One turning vector, and how many ticks it has turned:
The counts run from 0 to 390.
[  6 -17 -13   8  -9  14  10   2  -8   5   5  43   9  -8  -9  37   1   2
  11  -1 -21  -5   3   8  -5  17  14  -8  -8  -2  -4  -6  -4   0  -7  -5
  -6   5 -22   0  -9 -20  -8   2  12   6  -2  15 -15]  29
[ 13 -10 -11   4 -18  22   2  10 -16 -18  -2  23  -2  -3 -21  32  -4  -4
  -1  25 -18  -9  21   1  -2  15  25   1  -6  14   0   1  -2  12  11  -9
  -9   6  -3  -6  -1 -13   5  14   7   6  12   8  -5]  294
[ 20  -4 -13 -10  -4   7  11  16  -3  -1 -10  18  -3  -2 -23  -6 -13  -2
  -9  19  -6  21  15  11  -3  10  -4  15 -11 -17 -18  31  -6  -3 -11   9
  19   1   2 -12  -1 -26  25   3   4   6 -15 -11   7]  372
[  3  -4   0   0  -6 -13   9  12 -16  -9  -2   6   9  -5 -10  -7   5  11
   1  31 -10  17   8  -8  13  10 -20  -5  -8 -17  -7  -3 -27   1   0  -3
  29  10   6 -18  11 -29  25   2  -2  -5 -14  14   8]  357
[ 10   8 -15  -7 -17   2  -5   0  13   4   4  12  12 -26 -22 -18   8  -3
 -16  -7 -15   3  -6   5  -2 -14 -24 -14 -12 -20 -14   4 -22   7 -15   1
  29   1  11 -12 -10   3  -1   5   4   0 -11  10   4]  320
[  0 -27 -24  13  -6  22  -6  11  -5  14 -17 -10  22 -23  -7  -6  -2  -4
   5  19 -15   0   2  15 -25 -12  -6   3  -4   6  -3   5   3   1  -8  23
   0   8  -3   2 -10   3   0  19 -19  12 -27  -3  -3]  102
[ 14  -6 -23  15  -2   5   8  31 -12   5 -12   9   8 -19 -23  -4   6   5
  14  22  -6  17   4   7 -18  16  -1  20   7  10  -1  19   2   4 -13   0
  -9   6  -8  -1   5 -12   7  19 -22   9   1   2  -5]  151
[  8 -16 -19   3 -16  13   3   2  11  12  -5  33 -10   7   1  -6 -17  -3
 -12  -4   5  16  15  26 -10   8  -2   4 -14 -23 -16   7  -8 -21 -19  10
  18  -4  -4   0 -14 -17   5   7   8   8 -18   2   3]  108
[ -9 -18 -29   5 -21  19   2  -4   2  15   4  25   8   1  -1  22   0  -8
  17  -7 -13  -5  11  16  -8   0  15  -8 -13  -3   1   3 -10   8 -10  10
   0   6  -5   9 -22 -10   0  17  13  15 -16  15  -5]  329
[-13 -24 -12  14 -13   3   5  -6 -13  -4  16  30  11  -1  -4  31   7   4
  17  -1  -2   1  14  -5  15  11  11 -14 -16  -5  21 -22  -9   0  -3 -12
   1   8  -4 -11 -13 -24  -8  -1  13   6  -2  19  -4]  344
[-19 -19 -17  -3  -5  18  -8   4   5   7 -14 -12 -14  16   7 -19   4   6
  -9  29   2  19   4  17   0  -8  -3   9  -8 -22   0   3  -3  -9  -3  13
  25   4  17  -1  -5 -14  14   7 -15   6 -23  -4  13]  142
[ 12 -15 -17   5 -30  11  -4   8  11   4  -2  32  -5   8  -4  -6 -18  -2
 -15   2   1  12  25  23 -10   2  -5   5 -14 -14 -16   6 -15 -16 -18   9
  21  -8  -6  -2 -12  -3   9   7   5   8 -11   9  11]  107
[ 14  -8  -4 -14  -1  10  -3  13  -1  -4 -15  -8   9 -21 -23 -20  -3   2
 -17  25 -22   6   3   4  -9 -12 -17   1 -10 -14 -22  13 -10  -2  -5   4
  23   7  13 -10  -3  -5  13   8  -7   1 -17 -10   6]  56
[-12 -19  -9   8  -7  26 -21   6  14   6 -24  -4   2 -18   1  -6  11   4
 -22  17 -16  -9  -8  21 -12 -13  -4 -10  -1 -14 -14 -20  -8  -3   0  -2
  12  -1   2  12  -6  15 -15   8 -20   2  -3   9  -3]  227
[  2 -13 -32  -3  -5  19   2  11 -20  -6   2  -4  17 -20 -26  16   2  -4
  18  10  -4   3  15  -1  -7   2  12  16  -9  11  27   7  16  16 -10   6
 -19  13  15 -19 -11 -15  -3   7   1  14  -7  -5   8]  380
[  2 -13 -24   0 -21  15 -12  12  -4  -3  -5 -12  11 -12 -23 -11   9  -6
   8  19 -14  -5  16   0 -14 -15  -3   1 -11  18   9   7  -8  20  -2  11
   5   8  15 -11 -13   6   6  22  -8  12 -13   5  14]  365
[ -5 -15   7  -2 -11  24 -12  12 -12 -24 -18   1 -10   1  -8  14   4   5
 -21  45 -16  -8  14   6   9   2  14  -5  -8   1 -10 -13  -4   8  23 -11
  15  -2   5  -6   4   0   3   4  -9   2  13   8   1]  262
[  6 -23 -14   1 -16  21  -9   3  13   5 -12  19   8 -17  -7  -7 -17  -2
 -17   1 -13   4  11  16 -20 -11 -10  -1  -8 -15 -22   7  -3 -14 -16  18
  21  -3   1   2 -15   1  -1   8   2  11 -23  -5  -2]  369
[ -2 -36   2  -1   4  28  -3   4  -8 -13 -16  14   6 -11 -11  17 -19   8
 -23  19  -8   9  14  16  -1   5  10   8 -12 -13 -10 -10  20 -19  -1   5
  10  -2   1 -14  -7  -8  -8  -7  -2   2  -8 -11  -3]  386
[  1 -28 -26  -1 -14  29 -12  -5   8   5  -2  13  12 -18 -18  13 -12 -12
  -2 -11  -9  -5   8  18 -16 -12   7   1 -14  -2   0   2  14  -1 -13  13
  -3  -3   6  -3 -31   4 -16   8  10  17 -14  -9   0]  69
[  5 -19   0  -9  -3  11   2  11 -16 -29 -13  14  -5   2 -13  11 -16   8
 -19  31   3  18  22   4  15  10   3  13 -16 -12  -1  -4   6 -10   6  -2
  18   1  14 -24   0 -24   6 -11   2  -1  -3 -10   9]  388
[-12 -24 -10  -7 -12  19 -13   2 -14 -25  -5 -19   7 -13 -20   9   6   3
  -7  22  -8  -9  19  -8   7 -19   7  -7 -14   4  16 -10   3  13  15   4
   6   3  25 -23  -9  -3  -6   8  -4   7  -5   2  10]  349
[ 23  -7  -8 -11 -12  16   3  10  -9 -21 -10  22  -1 -20 -35   6 -19  -8
 -26  13  -2   5  25   4   1   0  -3  14 -14  -4 -11   9  10  -6  -6  -1
  10  -8  12 -22  -6 -13   4  -3   7   3   4  -9   3]  73
[-14 -18 -28   1  -4  11  -2   5 -12  11  -6 -16  14  -6  -6   0  12   0
  25  16 -13   2  -2   7 -11 -12   0  -4  -6   0  12   6 -10  17  -2  18
   5  17  10   1 -14 -11  12  20  -6  11 -30   3   3]  363
[ -7 -15 -14   8  -6  13  -5   9  -3  20 -13   2  18 -29  -6  11  17   8
   5  20 -33  -8 -13  13 -20   1  -2 -17   9  -3 -18  -4 -15   9  -2   3
   3  16 -13  13  -5   7  -3  16 -15   6  -8  19 -13]  275
[-11 -11 -28   4   2  32   0   6 -12  -5  -9  -6 -14  -1 -13  20  17   2
  13  15   1   0   2  17   0  11  29  15  -4   6  21   6  16  17   3 -10
 -18   6  10   1  -7 -12  -3   8 -11  12   8   2   2]  206
[-11  -5 -19   2   0 -13   5  11 -16   1   3 -10   9  -5  -9  -8  18   6
  18  23   3  19   0  -2   7   4 -12   4  -6 -16  15   8 -20  14  -4   0
  17  20  16 -18   0 -27  16   9 -11   3 -19   7  12]  96
[ 25   8 -16  -8  -7   1   9  19  -8 -10   4  24   8 -30 -37  12  -2  -1
   0   3 -15   3  10  -3  -2  15  -6   2  -7   1  -7  16 -10  12  -9 -17
  -1   6  -1 -17  -3 -13   7   2   7   2   8   8  -3]  26
[-11 -28  -9  19  10   4   3  20 -17   3 -14 -13  24 -32  -9   2  12  19
   5  28  -7   8  -2  -2  -6   3 -11   5   8   1   7 -16   4  -5  -2   2
   1  11  -1 -13   4  -8 -10   6 -27  -4  -9   5  -5]  134
[-22 -31  -6   2   6  21  -1  -2   0   0  -9  15 -11   8   3  11  -7  13
 -14  14  10  19  10  17  10   3  11   8 -15 -28   2 -16   9 -25  -1   0
  16  -1   8 -11 -12 -22  -6 -11   5   4  -9  -2   1]  125
[ -2 -18 -12  14 -24   5  -3   6   1  17  -2  22  13  -7   5  11   3  -1
   3  10 -22  -5   2  14 -12   3   0 -23  -3  -2 -17  -5 -27   6  -2   6
  13   7 -22  14  -7   0   6  21  -4   8 -14  30  -9]  13
